Each path below is one point turned by a fixed rotation once a step. After each direction that follows a path, write how fast that rotation turns it, in degrees a step (0 if it stays still).
Each turn is a multiple of 5 degrees from 10 to 175, or 0.
Each row of a path follows its step; steps can be skipped.
Path 1:
step 0: [-1.70  2.04  0.06 -2.71 -2.81  2.58  1.15  0.67  3.20  0.38 -0.14 -0.04
  0.83 -0.38  0.14  0.78  1.42 -2.08 -1.72 -3.59 -0.17  1.74  1.09 -2.39
  0.43  0.14  1.84  0.24  2.25 -0.06  0.63  0.08]
step 1: [ 1.03  0.74 -0.38  0.68  0.89  0.56 -0.52 -0.22  0.37  0.31 -0.58 -1.26
 -0.79 -0.27  1.69  2.70 -3.27  1.69 -2.96  1.77  0.66  0.45 -0.95 -0.56
 -2.05  1.22  4.13 -3.15  0.06 -0.72 -1.05  0.77]
step 2: [-0.89 -1.98 -2.05 -3.06 -1.70  1.58  1.70 -1.18 -0.12  0.52  0.66  1.59
 -1.06  0.12 -1.80  0.94  0.50  0.40  0.95 -2.54  1.64  2.05  0.40 -1.45
  0.04 -3.41  2.05 -1.49  2.72  0.95 -1.21  0.47]
step 3: [ 0.11 -1.43  2.46 -2.32  0.99  1.28  0.02 -0.03 -0.27  0.46  0.55 -1.70
  2.56  0.75  0.12  2.82 -0.86  0.98 -0.58  1.90  0.81  0.31  0.08 -1.75
 -1.06  4.30  1.11 -2.81  1.73 -1.10  0.60 -1.92]
step 4: [-2.26 -1.36 -1.06  1.44 -0.37 -0.06  2.38 -2.03 -2.49 -1.19 -0.68  0.76
 -1.85  1.92  0.62  2.09  1.67  1.07 -0.56  0.03 -2.76  1.68  1.55 -1.48
  0.01 -1.78  1.03 -1.33  2.90  0.77 -2.49  1.08]
step 5: [ 0.17 -1.55  0.46 -1.54 -0.65 -2.90  1.63  1.09 -0.76 -0.52 -0.93  0.05
  3.16 -2.14  1.00  1.58  0.35  1.25 -0.01  0.23  2.33  0.00  0.06  0.15
 -1.66 -0.07 -0.96 -1.86  3.41 -2.49  2.45 -1.64]
step 6: [-3.10 -2.42 -2.62  1.40  0.85  1.32  1.45 -2.33 -1.31 -0.94  0.18 -0.25
 -1.07  1.79  1.80 -1.54  0.84  2.81  0.94  1.78  1.08 -0.81  0.35 -1.78
 -0.17  1.94 -1.87 -1.26  0.61  0.06 -2.14  0.98]
step 7: [-2.00  0.87 -0.16  0.16  0.10 -1.93  1.51  3.56  0.54  2.05  0.28  1.38
  0.98  0.36  1.00  0.74  1.95 -1.10  1.05 -1.07 -1.28 -1.57  1.82  0.40
 -0.77 -0.05 -2.55 -1.35  4.28 -1.33  0.70 -1.96]
step 8: [ 1.54 -0.35 -0.53  2.33  2.06 -3.21  0.68 -2.31 -3.04 -0.30  1.50 -0.17
 -1.63  0.80  2.40 -1.62 -0.95 -0.32  0.01  1.41  1.99 -1.31 -0.70 -0.28
 -1.50  1.99 -1.49 -1.93 -0.22 -1.72 -1.71  0.84]
step 9: [-0.73 -1.42 -0.38  2.00 -1.11 -0.25  1.29  0.69  1.46  0.06  2.15  2.00
 -0.28 -1.41 -0.51 -2.63  3.67 -2.04  2.23 -1.26  2.00 -0.34  2.21 -0.44
 -1.60 -0.31 -1.56  1.08  2.13  1.86  0.37 -1.40]
Speeds:
[ 1.04 -0.44  0.07  0.30 -1.07  0.26  1.28 -0.51  0.92  0.53  0.48  0.50
  0.40 -0.76 -0.57  0.05 -1.07 -0.74 -0.21 -0.31 -0.21 -0.81  0.43  0.10
  0.22  0.37  1.22 -0.50 -0.58  0.49 -1.19 -0.42]
35
[-0.06  1.07  0.39 -0.51 -0.09  0.37 -0.38 -0.71 -1.06 -0.85 -0.30  0.04
  0.55 -0.40  0.46 -0.19 -0.92 -0.92  0.03  0.57  1.02 -0.45  0.53 -1.63
  0.31  0.93  0.00  0.19 -0.56 -1.19 -0.06 -0.14]
145
[-0.05 -0.33  0.78 -0.40 -0.52  0.76 -0.21  0.74 -0.08 -0.77 -0.07 -0.77
 -0.77  0.82 -0.99  1.62  0.07  0.94 -0.73 -1.06  0.82 -0.17  0.28 -0.48
 -0.11 -0.47  1.01 -0.22 -0.59 -0.55 -0.16  0.17]
25
[-0.05  0.02  0.30 -0.12  0.69 -0.70 -0.45 -0.11 -0.21  1.42  0.66 -0.78
  0.66 -0.88  0.39  0.89  0.23  0.51 -1.22  0.61  0.54 -0.01  1.10  0.68
  0.30  0.39 -0.21 -0.85 -1.20  0.23  0.79 -0.38]
160
[ 0.11  0.28  0.37 -0.28  0.19 -0.89  0.02  1.08  0.51 -1.53  0.90  0.47
 -0.03  0.40 -0.17 -0.12 -1.76  0.53 -0.61  0.43  0.10 -0.11 -0.29  0.43
  0.01  1.00  0.02 -0.13  0.70  0.78  1.05 -0.62]
160
Path 2:
step 0: [ 0.96 -2.94  1.89  0.41 -0.99 -2.71 -2.76  2.50 -1.35 -2.12  2.15  0.18
  1.03  1.21  0.07 -0.38 -1.07 -1.95 -2.04  3.22  0.62 -1.62 -0.17 -0.44
 -1.19 -0.25  0.29 -2.02  1.18  1.60 -3.04 -1.28]
step 1: [ 0.50 -2.29 -0.57  0.22 -2.24 -1.67 -2.29  2.89  0.70  3.18  0.68 -1.92
 -3.81 -0.27  1.41  3.74  0.04 -0.71 -1.01 -1.12 -1.63 -0.46  1.82  0.27
 -0.78 -0.31 -1.81 -0.94  1.07  1.63 -0.49 -0.20]
step 2: [-3.42 -3.15 -0.45 -1.97 -2.37  1.19  0.60  0.80  0.89  0.93  2.35 -0.74
 -1.63  0.50 -2.49  0.30 -4.06  0.21 -1.09 -0.25  3.01  1.12  1.30 -0.47
 -0.70 -1.63  0.18  0.25 -0.38  2.17 -0.71 -1.01]
step 3: [-1.92 -0.25 -1.97  1.42 -2.54 -0.28  1.00  1.01  1.17  2.27  0.31  2.06
 -0.82  1.27 -1.04  0.11 -1.13 -4.58 -2.11  0.85 -1.07 -1.24  0.71  0.78
 -1.15 -0.49  2.70 -1.98 -1.63 -1.91  0.58 -3.23]
step 4: [-0.14 -0.77  2.65 -1.35 -0.34  0.86 -0.11  1.83  0.25  1.28  1.83 -1.29
  0.93 -3.22 -1.52  1.25  0.75 -3.46 -1.54  0.15 -0.09 -2.27 -0.02  0.13
 -0.30  3.09  2.74 -0.43 -1.37  3.15 -2.24 -1.85]
step 5: [-0.62 -2.28 -1.69  1.65 -1.45  1.28 -0.03  1.42  2.17  0.75 -1.27 -2.68
 -1.76 -1.01 -0.92 -0.20  1.32 -0.22  0.10  0.03 -3.09 -2.60  2.57 -0.54
 -1.40 -1.89  1.47  2.68 -2.17  3.48  0.62 -0.39]
step 6: [-2.02 -2.21 -2.22  1.71 -1.38  3.59 -0.97 -0.49  1.36  2.69  0.66  1.17
 -1.29 -1.03 -1.72 -1.98  0.48  2.08 -1.27  0.23  3.26 -0.85 -0.46  0.13
  1.27  1.93  3.32  0.82  0.44  1.21  0.74 -0.77]
step 7: [-2.02  0.48 -0.85  1.25 -2.72  0.42  0.85  2.21  0.07  0.99 -0.46  2.33
 -0.18 -0.72 -0.94 -3.94 -0.81 -2.23  2.33  1.08 -3.45 -1.61 -1.19  0.74
  2.33  1.41  3.16 -0.19  0.07  0.23 -1.34  1.72]
step 8: [-0.17 -0.62  0.56 -0.73  0.32  0.79  2.57  0.14  2.83  2.35 -0.97 -1.01
  1.26 -3.57  1.86 -0.11 -0.08  0.36 -0.56  2.80 -1.18 -2.30  0.97  2.73
 -0.24  4.24  0.30  0.91  1.21  1.29 -0.06  2.46]
step 9: [-1.49 -3.78 -1.14  0.32  1.21 -0.76 -0.34 -1.85  2.58 -2.18 -0.80  1.10
  1.24 -0.73 -0.97 -1.94  1.19  1.69 -1.11  1.51 -3.36  0.95  2.49  1.05
  0.85 -1.06  1.41  2.35  2.54  2.39 -0.82  1.03]
Speeds:
[ 0.89  0.24 -0.96  0.24 -0.42 -0.67 -0.95  0.49 -0.43 -0.57  0.34  0.39
 -0.12  0.24 -1.06  0.06  0.69 -0.51  0.36  0.13 -0.26  0.68 -1.41  1.51
  0.52  1.13  0.19 -0.64  0.04  0.19 -0.17 -0.82]
110
[-0.34 -0.78  0.34 -0.33  0.20  0.32 -1.33 -0.44 -0.57  0.68 -1.10 -0.30
  0.48  0.74 -0.47 -0.01  0.20 -1.19  0.36 -0.02  0.64 -0.22  0.73  1.00
  0.52  0.25 -0.65  1.11 -0.68 -0.99 -0.67  0.59]
0
[ 0.08 -0.08  0.37 -0.11  1.31 -0.59 -0.15  0.08 -0.20  1.06  0.42  0.00
 -0.71  0.58  0.00  0.58 -0.60  0.22  1.53 -0.86 -0.91 -0.01  0.00 -0.81
 -0.09  1.08  0.99 -0.49 -0.41  0.07 -1.20  0.45]
115
[-0.58  0.97  0.29 -0.03  0.17 -0.41 -0.46 -0.13 -1.11  0.43  0.40  0.01
 -0.11 -0.70 -0.91 -0.51  1.08 -0.04  0.08 -0.08  0.33  0.20  0.70 -0.10
 -0.99 -0.11  0.73 -0.22 -1.76  0.49  1.47  0.32]
40
Path 3:
step 0: [ 1.61  0.41  1.38 -3.29  0.66  0.21 -0.97 -1.70  3.16 -2.28  0.87  0.86
  1.09  1.65  0.84 -0.79  0.84  2.13  2.32 -2.10 -1.74  2.41  0.73  2.50
 -0.75 -0.01 -0.32 -0.37  1.37  0.73 -0.39  3.01]
step 1: [ 0.73  1.77 -1.90 -1.82  0.77  1.18 -0.79  0.67  0.52 -1.91 -1.35  1.64
  1.64  0.78 -1.49  2.19  3.40  0.74  1.64  1.10 -0.08  0.99 -0.76  1.29
 -1.34  3.89 -0.72 -2.57  1.97  0.84  1.33 -0.16]
step 2: [ 1.78 -0.30 -2.65  1.00 -0.24 -0.09 -2.05 -1.16  1.73 -0.76  0.74  0.80
  2.31  2.18 -2.28 -2.33 -0.74  0.72  1.78  1.69 -1.11 -0.60  2.59  0.23
 -0.39  1.56 -2.00 -2.00  1.45  1.49 -1.52  3.20]
step 3: [-1.62  1.37 -1.49 -0.29  0.35 -1.76 -0.53 -1.29  2.96 -1.44 -2.31  1.77
  0.67  1.32 -3.68  0.63 -0.57 -0.47  1.96 -1.17 -0.19  1.75  2.61  2.68
  0.49  1.60  1.52 -1.61  0.73 -2.08  1.62  0.08]
step 4: [-1.54  0.54 -3.75  1.57  0.55 -0.70 -1.86 -1.51 -0.55 -0.77 -4.08 -0.47
  1.90  0.75  0.27 -1.46 -0.59  0.95  1.74  1.95 -1.54 -1.87 -0.08 -0.55
 -2.01  2.58  1.07 -0.24  1.81 -1.61  0.07  0.47]
step 5: [-1.32  1.62 -0.98  0.01  0.40 -1.52 -2.42 -1.28  0.83 -1.32  0.19  0.25
  2.28  1.47  0.61 -1.68 -1.04  1.63  2.42 -2.39 -1.09 -2.61  2.17  3.23
  2.12 -0.38 -0.38  2.29 -0.29 -2.27  0.66  2.09]
step 6: [-1.50  2.12 -1.92 -0.09 -0.57  1.70 -2.48  0.48 -2.09 -0.75 -2.81 -0.35
  2.23  0.57 -1.86 -0.04  2.36  0.94  1.46 -1.25 -1.44  0.51 -1.98  3.52
 -0.46  0.04  3.05  0.77 -0.05 -1.61 -0.51 -1.09]
step 7: [ 0.97 -0.56  0.11 -1.70 -3.07 -0.13 -4.09 -1.76 -0.87 -1.11 -2.28 -1.13
  1.59  1.03  0.86 -3.15 -0.17  0.81  1.39 -0.99 -0.58 -2.09 -2.03  2.29
 -0.41 -0.53 -2.20 -0.73  0.29  0.93 -1.54  1.81]
step 8: [ 2.44  1.84  1.05 -2.42  0.80 -0.62 -3.20 -1.19  0.88 -2.74 -0.54  0.03
  1.15  1.32 -0.70  1.12  1.16  0.55  0.04 -2.78 -2.39  2.38 -0.21  3.11
 -0.24 -0.47 -1.26 -0.88 -0.73 -2.09 -0.40 -1.46]
step 9: [ 3.18  0.61  0.49  1.60  0.08 -0.68 -1.41 -0.97  0.48 -1.46 -2.41  0.46
  1.55  2.02  0.11 -1.87  3.99  1.36  1.15  0.82 -0.16  0.49 -2.49  1.15
 -1.02  2.89 -0.05 -2.06  1.59  1.43 -1.59 -0.82]
Speeds:
[ 0.14  0.43 -0.22  0.35  1.37 -1.27  0.44 -0.60  1.03 -0.97  0.13 -0.80
 -0.91 -1.08  0.18 -0.55 -0.19  0.55 -0.23 -0.44 -0.62  0.00 -1.44 -0.33
  0.10  0.50 -0.09  0.64  0.79 -0.25  0.11 -0.07]
80
[ 0.09  0.37  0.10 -1.17 -0.11 -0.89  0.10  0.41 -0.40  0.22 -0.40  1.55
 -0.26 -1.12 -0.44  0.61  0.21 -0.35 -0.85 -0.39  0.78 -0.95 -0.19  0.52
  1.02  0.91 -0.72 -0.28 -0.13 -1.14  0.08  0.42]
160
[-0.91  0.95  0.28  0.69  0.00  1.11  0.40 -1.05 -0.32 -0.04  0.48  0.15
 -0.68  0.14 -0.64  1.34  0.23 -0.07 -0.19 -0.97 -1.03  0.06 -0.26  0.44
 -0.48  0.28 -0.45 -0.70 -0.42 -0.36  1.41 -0.68]
145
[ 0.16 -0.12  0.98 -0.70  0.01  0.71 -0.56 -0.68 -0.67 -0.90 -0.05 -0.21
  1.14 -1.25  0.16  0.23  0.84 -1.01  0.52  0.11 -0.15  0.54 -1.21 -0.01
  0.22 -0.91 -0.33  0.85 -0.41  0.35  0.45  0.99]
45
[ 0.24  0.21  0.25  1.33 -0.03  0.35  0.31 -0.35 -1.18  0.67 -1.16  0.91
  0.04 -0.74  0.06 -0.65 -0.08  1.13 -0.65  0.89 -1.03 -0.19 -0.53 -0.28
 -0.47  0.37 -0.26 -0.54 -0.25  0.67 -0.67  1.02]
145
[-0.33 -0.03  0.01  1.60  0.52 -0.73  0.17 -0.83  0.48 -0.03 -0.49  0.24
  1.02 -0.38 -0.66  0.18 -0.31 -1.13  0.36  0.68  0.46 -0.75  0.98 -1.08
  0.27  0.06  1.01  0.06 -0.28 -0.66  1.00  0.39]
45
